Each row has a name. Each question is about the rows just above it. Places in a row count from 0.

Z_725: [ -4.3  -6.3   2.6 -20.9 -29.8 -17.1   3.5   8.4   5.2  35.9  10.1  -7.2
 -50.9 -11.7 -16.1  14.5   2.7  -4.4  -0.7  -0.8 -57.8  15.9 -16.9 -45.2
  -2.4   9.7 -29.0 -30.9  10.2  -1.0  10.2  -2.8  21.2  -6.1 -12.9  11.8
   0.5   0.6  -8.9  30.8 -14.4 -56.7   2.1   4.9  -5.4 -25.9   7.9  26.5
  10.8  22.5  -1.9 -39.9 -65.6  -1.1  -0.4  -1.0   8.8]
Z_843: [ 10.7  11.8  28.0  37.7  11.1  10.4  -7.6  -0.1 -15.7  -2.3  -4.6 -20.2
   8.6 -10.0 -11.4  55.2   0.0  -6.8  48.3   1.0 -34.8  14.6  54.1  21.4
  -9.1 -15.1  -3.9 -40.4 -11.8  -5.7  26.0 -21.1   0.1   2.7  17.0   5.7
  -1.9   7.6  -6.4  -6.1 -15.3 -24.4 -13.1 -11.2  15.4   8.3  18.9  -9.7
   9.0  17.4 -30.0  34.8 -17.1   4.7 -15.8   0.5 -13.5]
Z_530: [ -1.6 -24.1 -55.4   1.0 -17.2 -55.0 -37.2  -4.4  -9.3   7.4 -23.9   3.1
  28.6  32.7   2.9 -48.9  16.7  14.0  35.8  -3.1 -51.0 -12.5 -15.7  37.5
  13.2  32.1   5.5  16.5  11.6  11.1  -2.0  -7.4  -2.0 -38.3 -14.9  -0.7
  34.8 -21.1  15.1  41.4  16.1 -89.1   3.4  -7.7  -1.8 -17.0   7.2 -10.4
  23.6  12.2   1.1   6.3 -69.5   2.6  -8.8 -15.1  -0.5]
Z_910: [ 10.7  11.8  28.0  37.7  11.1  10.4  -7.6  -0.1 -15.7  -2.3  -4.6 -20.2
   8.6 -10.0 -11.4  55.2   0.0  -6.8  48.3   1.0 -34.8  14.6  54.1  21.4
  -9.1 -15.1  -3.9 -40.4 -11.8  -5.7  26.0 -21.1   0.1   2.7  17.0   5.7
  -1.9   7.6  -6.4 -32.1 -15.3 -24.4 -13.1 -11.2  15.4   8.3  18.9  -9.7
   9.0  17.4 -30.0  34.8 -17.1   4.7 -15.8   0.5 -13.5]
Table of tags by key:
[-11.8] -> Z_369
[-20.2] -> Z_95
[3.1] -> Z_429
[-7.2] -> Z_999
The tag of Z_843, keyed by place 11: | Z_95
[ 10.7  11.8  28.0  37.7  11.1  10.4  -7.6  -0.1 -15.7  -2.3  -4.6 -20.2
   8.6 -10.0 -11.4  55.2   0.0  -6.8  48.3   1.0 -34.8  14.6  54.1  21.4
  -9.1 -15.1  -3.9 -40.4 -11.8  -5.7  26.0 -21.1   0.1   2.7  17.0   5.7
  -1.9   7.6  -6.4  -6.1 -15.3 -24.4 -13.1 -11.2  15.4   8.3  18.9  -9.7
   9.0  17.4 -30.0  34.8 -17.1   4.7 -15.8   0.5 -13.5] is in which row? | Z_843
Whose row is [ -1.6 -24.1 -55.4   1.0 -17.2 -55.0 -37.2  -4.4  -9.3   7.4 -23.9   3.1
  28.6  32.7   2.9 -48.9  16.7  14.0  35.8  -3.1 -51.0 -12.5 -15.7  37.5
  13.2  32.1   5.5  16.5  11.6  11.1  -2.0  -7.4  -2.0 -38.3 -14.9  -0.7
  34.8 -21.1  15.1  41.4  16.1 -89.1   3.4  -7.7  -1.8 -17.0   7.2 -10.4
  23.6  12.2   1.1   6.3 -69.5   2.6  -8.8 -15.1  -0.5]? | Z_530
Which row holds [ 10.7  11.8  28.0  37.7  11.1  10.4  -7.6  -0.1 -15.7  -2.3  -4.6 -20.2
   8.6 -10.0 -11.4  55.2   0.0  -6.8  48.3   1.0 -34.8  14.6  54.1  21.4
  -9.1 -15.1  -3.9 -40.4 -11.8  -5.7  26.0 -21.1   0.1   2.7  17.0   5.7
  -1.9   7.6  -6.4 -32.1 -15.3 -24.4 -13.1 -11.2  15.4   8.3  18.9  -9.7
   9.0  17.4 -30.0  34.8 -17.1   4.7 -15.8   0.5 -13.5]? | Z_910
[ -4.3  -6.3   2.6 -20.9 -29.8 -17.1   3.5   8.4   5.2  35.9  10.1  -7.2
 -50.9 -11.7 -16.1  14.5   2.7  -4.4  -0.7  -0.8 -57.8  15.9 -16.9 -45.2
  -2.4   9.7 -29.0 -30.9  10.2  -1.0  10.2  -2.8  21.2  -6.1 -12.9  11.8
   0.5   0.6  -8.9  30.8 -14.4 -56.7   2.1   4.9  -5.4 -25.9   7.9  26.5
  10.8  22.5  -1.9 -39.9 -65.6  -1.1  -0.4  -1.0   8.8] is in which row? | Z_725

